In the rows, zero is written as 128.
One turn sends every row of this set to another row. A few are shown first. Where does it send the rows asked after them?
Tesi: [134 102 105 113 118 105 118 138 172 117 121 155 134  50 135 152 144 141
 135 135 103 123 122  87 118 146 120 113 134 122 151]
vak: [144 134 176 114 111  97 140 145 122 118  95 131 125 137 127 165  90 128
 117 117 107 164 135 118 143 166 155 159 140 125 128]
povi: [136 147 142 128 132  93 143 149 134 143 144 140 143  68 138 136 125 139
 132 111 106 114 118  62 114 126 116 134 132 149 132]
Rasi: [122 118 106 146 134 115 140  87 138 113 131 131 105 117 106 133 181 111
 137 135 140 117 129 167  99 135 132 111  97 111 164]
Nipes: [116 105 103 129 136 106 136  76 140 109 165 116 106 131 100 122 180 107
 125 136 142 106 142 162 116 148 133 107 111 114 138]
leko: [ 93 126 119 141 132 100 135 117 127 124 112 123 112 168 110 121 144  99
 110 123 143 108 147 188 131 157 140 121  90 112 147]
gakaz: [ 98 117 120 111 119  87 111 184 155 133  84 148 143 117 143 140  97 126
 100 117 104 114 140 117 158 171 130 131 118 123 135]
zirek: [101  97 114  91 120  79 107 159 161 123 140 132 142 116 134 130 105 124
  94 123 104 101 152 105 169 178 129 121 139 126 106]
rotur: [113 153 153 126 132  83 137 176 124 152 123 133 150 108 143 128  97 129
 108 102 105 106 131  79 137 144 122 144 125 149 120]
Kego: [130 134 139 116 133  87 138 142 133 142 170 127 144  82 135 128 121 135
 122 113 105 104 127  59 127 135 118 131 142 151 110]
vav: [170 121 161 111 112 108 141 106 133 105 137 131 118  92 119 172 126 137
 139 131 105 167 124  92 118 151 146 147 155 125 131]
bozu: [160 135 168 122 110 107 143 131 127 114  97 139 121 107 125 175 109 135
 136 122 106 173 122 107 120 151 149 155 139 123 144]
vilok: [118 121 115 124 119 103 118 170 162 127  73 162 140  75 144 153 117 136
 125 123 105 128 122 107 127 151 124 126 114 120 164]
sopos: [ 98 110 112 124 135  95 133  97 131 115 152 112 110 163 104 115 157  99
 108 128 141  99 154 177 136 161 137 114 105 115 128]
vako: [ 90 124 122 149 143 109 139 124 128 121 113 121 123 169 113 127 145  99
 107 120 145 111 146 190 115 154 132 126  95 119 140]
lov: [124 157 147 135 133  94 142 168 127 151 113 144 146  86 144 136 107 136
 124 104 107 116 119  74 118 130 120 142 122 149 137]
fari: [116 139 146 114 134  79 134 159 129 147 159 123 147 108 137 122 104 128
 106 106 106 100 135  71 142 147 123 136 138 153 104]
Vur: [111 103 109 138 143 113 139  84 140 107 169 114 116 138 103 125 178 104
 123 132 143 110 144 167 102 146 127 111 114 123 129]
Fovu: [117 116 110 152 142 121 145  91 140 109 137 128 116 121 108 136 181 111
 134 132 142 119 131 170  84 135 125 114 103 118 154]
Foril: [104 129 119 160 142 119 143 115 133 117 104 132 120 142 114 135 162 107
 125 124 146 123 133 183  92 140 128 123  91 117 160]
bepup: [107 131 117 152 132 112 141 112 131 121  96 135 109 139 112 132 160 107
 126 125 143 118 132 182 108 141 136 119  83 111 169]
rubef: [125  89 101  91 120  91 112 129 170 116 163 134 136  75 128 139 136 135
 117 134 102 108 140  85 145 163 123 111 147 126 116]
beg: [158 112 161  96 113  95 137 106 131 107 160 116 120 117 116 161 116 132
 125 128 106 155 140  96 140 163 150 146 164 127 105]
kuni: [143 121 170  99 114  89 135 130 123 114 135 117 125 142 121 157  94 126
 108 120 106 153 145 111 155 173 154 154 153 127 105]
Naf: [ 96 110 116 134 143 105 137 104 132 113 154 110 121 168 106 119 156  97
 105 125 144 103 155 180 120 157 131 118 109 122 120]

leko -> sopos
kuni -> beg
Now find these:
gakaz -> zirek
Vur -> Fovu
Kego -> povi

